Rotation paths and how fast each direction turns (degrees each step)
Each turn is a multiple of 5 degrees from 10 to 175, or 0.
Each row of a path follows its step; steps can be skipped.

step 1: [ -1  -2 -12 -24  17 -17  12  -6 -50  -7 -27 -12 -21 -10   9   0 -13 -39
  28   7 -11 -23 -14  -5  12 -25   3 -10  -7  -6  -8  17  15 -13  10  -1
  -2]
step 4: [-38 -32 -16   2   4  -7  -4  -6 -14  -3  -9   7  -1  13  -6   9 -17  -1
  10  40 -16 -11 -21 -26  32 -15 -14   2   4  -4  10 -25  25   1   0 -10
 -31]
step 6: [-22 -30  15 -20  -5  -4 -12 -10 -11 -42  14  -8   0 -15  -6 -32 -24 -34
  -1  -6  -4 -19   7 -18 -22 -11  15 -28   8   1  -7  10  17   7   1   2
 -17]
step 7: [-14 -20  -8  11 -16 -25  -3  11  -6 -36  -4  24 -18  28  13  11  13 -38
  14  18 -11  -7   1   2  17  10  -3  -9 -16  -4   3  -3 -38   9 -12  -7
 -25]
step 8: [ -6  14 -24  -5   7 -15 -13  -7 -19 -23 -41  23  -3 -19  -9   8 -18 -12
  24 -36  13 -11  -2  16   0  15 -17 -16 -24 -16   5   4  23  10  13  10
 -17]
step 9: [  3  -1   7 -22 -16 -25 -38   3 -22  -7   2  17  13  24  16  15 -23 -23
  -3  21 -18  -4  18  -1  -7 -24 -16  -4   8   3 -12   0  34 -15  21 -13
 -21]
step 10: [ -2 -13   7 -10   0   8  -1 -22  -9  18 -33   9 -21  28   6 -27 -12 -24
  22   3 -25  14 -23  -2  -5 -10 -25  -1 -30 -18 -18  17 -26   3  13  -5
 -15]
step 11: [-37 -34   1  -4  -2   8  -1 -18 -47   3 -12  -1  -6 -13  -8  13 -33  -5
   6 -18 -10  16   4   9  -1   3   4 -25   5 -19  17  -7  11 -22 -14 -18
 -22]
step 12: [ -1 -23  -4  -6  -2  -1   8  34 -31  20  10  16 -15   7 -21  13 -13 -26
  -1  29 -19 -23  25   1  18  -2 -15 -30 -13   6 -14   7   0  27  14   3
 -12]
step 13: [-14 -12 -12   0  30 -12 -20 -20  15  -8  -5   6 -27  -8 -15 -39 -27 -18
  30   8 -13 -25  -8  17   7  -2  -1  -2 -12 -12 -11 -11  20  23 -22 -10
 -15]
step 15: [ -8 -31 -10   1  11 -13  12  -7  -2 -20 -20  13  18  23   0  -3 -18 -13
  17  -8   3 -15  -7 -36   1  21 -13 -17 -20  11 -15  23   5  22  36  11
 -31]
[ -4 -13  -6   0  11   7   4   7   4  11   7  -8 -10   0  -5  -5  -6   8
  -2   3  -7  -3   4  -5   5   4   2   4   0   2   1  -2   6   3  -6  -1
  -2]	40
[  0 -11  -4 -12 -14   3   1   9  -2   1  -1  -5   6   1   2   2   7  -4
   7   8   2 -10   3  -5   3  -4   3   0   7   3   2   1   4  -8   5   0
   5]	135
[-1 -7  1 -7 11  4 -7 -2 -4 -2 -1  5  9  4  0 -3  3  2 -2  1  2 -1 -5  5
  2  3 15  4  4 -8  7 -4  1 10 11 -7  2]	160
[  5   1   1  -7   1   0  -5   1   5   2   5  -3  -4   7  -2  -9   3  -8
  -4  -2  -1  -3  -5   3 -18 -10  -2   4   2  -4  -7   3   5   2  -8 -10
   5]	95
[  4   3  10  -3   6 -12   3   4   1   2  -2 -10   5  -3   9 -11   3   5
   6   3 -14   2   0   0  -5   0   5  -4  -6  -1   2  -6   1  -7   4   3
  -4]	85
[ 5 -3 -1 -6 -7 -5  8  3  4  3 -4  0  8 11 -2 -7  1  7  1  3  2  3  3  8
  4 11 -9 -3 -8  1 -3  7 -7 11 -2 -6  2]	145

step 0: [-21  -5  33  17 -22 -11 -14   6  -9  -1  32  22  24  21  16  13 -17 -22
  -6  19  27 -26 -31   3  -3   4  -3  -9  19   2   1  -5  -8   4  12 -16
 -23]
step 1: [  1 -11  39   6  -6 -27   4   7 -13  -2  17  27   6 -19  19  -6 -28 -16
  23  17  16  -4  -9  10  -8  -5 -23  -2  -2  16  13 -10  19 -40   6 -19
  -2]
step 3: [ -9   6 -12   3  -7   6 -10 -13   0   7  22  16  10 -16   6  21 -10 -10
  13  11  38 -10 -32  24  21  12 -25 -10  13  -3  25 -23 -21 -23  -9 -33
  -3]
step 6: [ -6   6  -5   0  -5  -4 -16  -8 -20   8  35  10 -14  -6  12 -20  -2 -11
  34  16  45   9 -15 -16  22  28  23  15   9  15  16 -12   6 -14  -4 -20
  -1]
step 8: [ -6 -14  15  12  -8   3   6   5  -4  18  15  29  11  27  27  30  17  -6
  21  26  14  -1 -21  -6  12  23  11   7  -7  19   9   3 -27 -33  24  -4
 -13]
step 9: [ 11 -18  28  31   8  -6 -17  -6 -20   4  41  24 -12   8  18   4 -22  -7
  33   5  24   6  -3 -18  10  -9  -9 -18   5   8  11  -7 -15  -3  28  -3
 -14]
step 10: [  8   4  20  16 -13  -9  13  12   2   0   1   8 -11  -2  47  14 -16   7
  40  10  24   1  22   1  16   7 -31  10  31   3  -2  -5  -6 -24  21 -16
   0]
step 11: [-12  -2  -6  23  -8 -23  -1  14  -3  23  12  -3  -6   4  20  -6   6   4
  17  37  28 -11 -23  15  21  15 -18 -23  32 -10  13  12 -21  -9  20  -9
 -20]
step 12: [ -3  -2   3  17   4 -28  10   2  -2  -3  42   9 -19 -12   3  14   6 -13
  34   6  15  -1   2  32  22 -14 -21 -11  -5 -11  31   9 -14 -34  -4  -3
 -17]
step 13: [-22   3  13  12   2 -12  -3 -15  -6  -8  18 -11 -13   7   0  -3 -18   9
  32  16  -5  16  22   7  25  24 -13  15  14   8  17  21 -47 -35   7  -6
   2]
step 16: [  2 -18  -4  44 -12 -21   0   2  -5  -2  30 -20  -2   7   3  18  10   1
   7  17  -7  19  -1   1   6  27  -3  23  -3  16   6  21   3 -26  46 -16
  -7]
[-14   4   7  -1   5  -4  -1  -3 -10  -1   4  -1   2   7   4   6   4  -5
  -4   0  -9   3   1  -9   6   2   8   2  -5   7  -8  -3  11   0   1  -5
  -3]	45
[  1   2   7   3 -14   4   0   1   2  -6  -1  -2   5   6   2   8   7  -1
   0  -5  -4  -8  17  -5   4   0  -3   8   6  -6   1   5  -4  -2 -10   0
  -1]	135
[ -3  -3   4   1  -3  -1  13  -1   6  -3 -15  -3  -3   1   3  -5  -4   5
  -1   2  -9   9   5   3  -4   5  -4   2   1   7  -4   8   0  -8  10  -8
   5]	125
[  2   1  -7  -1   5   1  -1  -7  -1  -2   6   1   0  -8  -7  -4  -3  11
  -9   5 -11  -8   2   4   6   8  -6   9  -3   4   8  -1   1  -1  -7 -10
  -6]	35
[  4   0   5   8  -2   4   7  -9   4   1   7 -10  -2   0  -8  11   3  -1
  -2 -11   1  -2  -3  10  -2  -7  -6  -3   1  -1  -1  -6   9   2   8  -8
  -3]	160
[  6  -2  -7   5  -7  -3  -5   6  -4   4 -10  -8  -3 -11  -3  -2  12  -7
   6   7  -1  -2  -5  -3   9   0  -3  -3   1   3  -2   3  11  -1  -4  -7
   2]	80
